One turning vector, and how many ticks it has turned:
The counts run from 0 to 785.
[ 78 103 101 132 126  58 135 141 148 139 136 148 164 108 147 106 153 120
 142 112 137 121 110 134 142 130 113 172  97 118 108 117 103  55 127 111
 134 104 128 111 166 120  87  69 100 116] | 94
[ 82 131 151 135 157 105  85 151 118 155 140 142 120 116 126 155 126 162
 101 138 122 173 109 125 137 128 115 116 108  62 110  97 123 104 139 133
 131 125 143 120 200 103  65 102 141 140] | 270
[104 163 129 130 139 121 104 154 135 139 116 158 145 107 140 159 114 179
 114 141 139 189 148 146 113 130 105 135 105  76 140  93 148 103 122 108
 131 117 157 130 176 110  71  83 141 144] | 161
[ 69 114 142 128 138 105 102 167 123 127 120 143 135 108 151 103  81 120
 132 125 125 143 136 132 128  95  92 145 105  64 105 137 130 106 110 119
 124 138 157  91 177 130  71  65 111  95] | 226
[ 65 116  98 114 103 117 120 167  99 162 116 143 139 113 140 133 136 147
 135 140 129 161  98 136 119  94 132 165 106 108 146  83 158  90 138 109
 132 102 154 121 186  76 114  89 131 134] | 617
[ 85 106 110 121 129 104  98 170 119 157 139 166 127 147 134 101  85 128
 138 141 113 126 125 117 114 117 129 142 143 100 115 128 113  86 124 147
 162 134 153  92 182  81  72  74  92 114] | 129
[117 114  96 158 131  91 146 151 166 161 110 181 121 117 123 161 118 151
 139 130 142 139 122 123 130 136 112 154 103  97 103  84 142  84  98  74
 136  84 137 141 182 118  95  73 126 108] | 186
[117 115 120 137 109  78 145 140 157 163 115 161 124 110 134 140 131 129
 138 121 133 146 111 141 148 134 128 152  93 123 111  60 128  75 118  92
 119  80 117 120 180 104  98  79 128 104] | 78
[ 79 115  94 134 138  83  89 146  95 152 147 134 139 108 149 100 122 111
 137 141 125 134 110 107 133 144 133 133 128 104 100 110 135  60 131 152
 133 123 166 106 182 120  92  69  96 105] | 3
[103 121 102 114 107 104 141 147 149 158 112 159 159 122 145 138 117 137
 138 121 133 120 125 107 115 100 104 184 106 107 131  78 125  96 149  72
 138  81 141  94 196 134 103  84 108 115] | 321
[124 139  72 147 133 109 144 159 151 161 122 152 146 102 133 184 123 160
 127 133 141 145 131 110 111 132 121 177 114 105 108  83 135  82 125  83
 126  83 154 137 189 125 119  79 109 119] | 779
[122 127 130 130 158 107  83 151 130 156 154 160 155 109 122 165 111 161
 115 153 110 182 140 123 123 136 116 137 121  63 119 108 111 101 139 135
 133 100 148 125 164 106  51  92 145 142] | 755
[ 77 115 100 120 131  91 137 191 158 163 129 185 161 109 127 144 127 113
 151 129 123 112 110  95 130 114 140 151 129 112 116 131 136  75 133 121
 159 101 150  88 175 109  86  81 107 118] | 589
[119 135 105 116 152  91 115 154 153 125 130 148 151 106 145 125  98 154
 109 123 120 148 155 140 109 127 106 161  99  83 101 121  77  96 132 116
 115 111 143  90 170 123  56  86  82 120] | 550
[ 76 128 141 141 114 117 126 170 137 152 141 175 157  89 132 152 133 137
 134 136 130 185 132 128 152 108 107 134  92 102 150 115 146  94 148 121
 131 121 150 104 171  90  75  77 168 141] | 367
[ 99 121 100 132 156  86  69 135 105 148 137 147 122 123 132 132 154 155
 113 143 127 152 101 129 135 142 125 134 124  77  94  97 121  76 127 152
 137 113 151 133 188 111  61 100 117 134] | 272
[ 67 107 154 125 118 114 123 162 132 155 107 170 135 129 131 141 125 121
 146 125 129 122 107  93 148  94  93 152 106  91 122  98 158  96 148 100
 153 119 145  97 207 124  93  97 126 112] | 708
[ 89 126 143 146 125 107 146 144 145 139 127 147 131  94 148 147 106 152
 114 135 143 168 142 140 148 122  80 161  65  98 114  91 115  91 137  96
 109 116 135 103 205 121  86  95 120 111] | 556
[ 95 124  87 127 111 125 123 173 122 160 121 156 144 129 135 161 111 155
 136 146 131 167 132 120 100 105 130 165 135  92 142  92 158 107 123  87
 144  98 170 141 178 103 116  69 132 124] | 510
[ 71 109 166 140 127 103 102 170 139 138 130 163 127 132 125 163 147 118
 136 133 123 149 133 121 162 116 115 141  97  87 118 115 120  95 137 122
 149 129 162  93 187 130  74  71 148 102] | 476
[ 92  95 143 132 123 107  97 156 125 140 131 154 111 149 132 159 145 154
 126 151 125 172 133 149 140  99 117 157  98  69 124 105 104 111 136 131
 146 119 147 132 193  97  63  78 141 121] | 746
[ 72 133 105 146 119 105 133 180 134 174 145 169 156 105 142 141 132 147
 106 127 138 159  79 119 113 114 148 136 127  98 135 116 117  85 134 102
 138 115 135 108 196  80 100  99 120 153] | 383
[109 120  77 122 117 101 120 144 137 146  91 159 119 103 137 105 101 132
 144 130 133 112 127 107 116 128 120 159 116 122 107 102 137  56 123 130
 140 103 155  88 184 122  87  88  83  96] | 337
[107 113 113 147 134  76 101 139 143 153 140 171 118 135 147  98 112 162
 121 133 127 154 106 155 139 134 131 134 119 100 122 110 113  71 105 141
 146 112 116 124 172  72  55  83 124 144] | 749
[101 131 125 120 104 113 142 140 144 155 130 144 154 120 161 136 100 145
 133 117 125 124 143 111 117 104  96 183  95 104 140  80 118  97 143  74
 133  88 151  90 204 136 109  75 112 117] | 322
[129 102  80 107 140  88 101 145 130 172 109 164 137 123 123 127 123 163
 145 145 104 141 111 127 107 132 132 166 140  85 112  93 125  88 120 133
 133  75 133 127 150  73  65  97 107 133] | 525
[ 82 123 135 127 104 112 123 153 118 176 108 169 127  94 144 103  84 118
 139 127 126 144 108 103 117 109 116 133 121 112 123  88 154  88 141 104
 140 111 138  86 196  94 100  85 121 111] | 231
[ 62 140 101 108 115 102 155 160 147 153  99 156 150 112 154 118  95 135
 139 128 137 114 128 120 130 125 114 164 103 127 135 109 153  77 123 110
 137 118 147  89 177  98  93  75  93 113] | 221
[ 84 119  60 120 151 104 111 161 119 167 140 153 156 111 152 130  90 160
 127 159 120 149 116 124 103 146 135 154 136  95 118 120 144  82 115 144
 145 117 154 131 165  71  92  90  99 137] | 507
[112 115 132 140 124 118 121 133 137 151 115 164 117 111 134 140 112 140
 133 124 137 136 121 110 135 108  77 159  90  91 110  78 125 102 141  91
 138  94 141 105 221 140  78 112 119  98] | 439
[ 88 127 118 118 105 113 129 150 127 157 141 151 168 111 146 141 112 126
 158 128 130 141 144 110 145 130 107 165 103 120 147  89 165  86 144 103
 138  96 166 103 174 139 105  54 139 106] | 699
[117 116  94 127 134  85 113 136 153 133 134 159 154 139 159 103 105 166
 122 125 128 144 143 160 111 130 101 186 113  85 135 122  94  87 100 116
 140 109 130 126 160 103  63  70 107 139] | 533
[113 106 118 138 126  85  81 137 131 138 141 164 108 149 143 108 129 155
 117 127 121 160 113 157 124 134 133 144 115  87 124 107 104  82 102 144
 148 118 134 132 177  93  51  64 131 131] | 748
[ 79 151 111 142 145 107 134 164 141 166 106 159 137 128 136 162  95 167
 119 145 148 158 121 130 121 136 131 132 134  79 135  86 177  95 102  94
 139 108 156 140 182 101 105  71 136 135] | 393
[131 134  78 108 137  91  92 149 145 143 130 157 147 130 131 138 152 156
 115 140 116 144 126 136 109 147 153 157 133 104 116  98 104  74 125 135
 146  84 142 119 170 103  64  77 102 142] | 758
[ 85 133 123  95 115 112 113 165 136 171 105 181 137 119 132 116 116 147
 137 140 121 150 116 141 121 115 141 132 122 102 150 101 156  82 125 133
 141 112 133 104 163  50  76  81 126 145] | 140
[ 72 129 106 101 122  81 118 173 147 146 104 179 149 131 149  98 120 114
 144 102 129 105 115 128 122 107 128 152 129  95 135 125 144  76 109 107
 151 115 138  90 158 108  89  57 111 110] | 705
[107  97 123 110 129 101 124 148 136 160 118 148 135 153 135 172 121 167
 142 153 118 148 146 133 132 127 102 178 111  81 130  68 159 111 130  92
 134  81 148 143 177 109  93  72 141 114] | 412
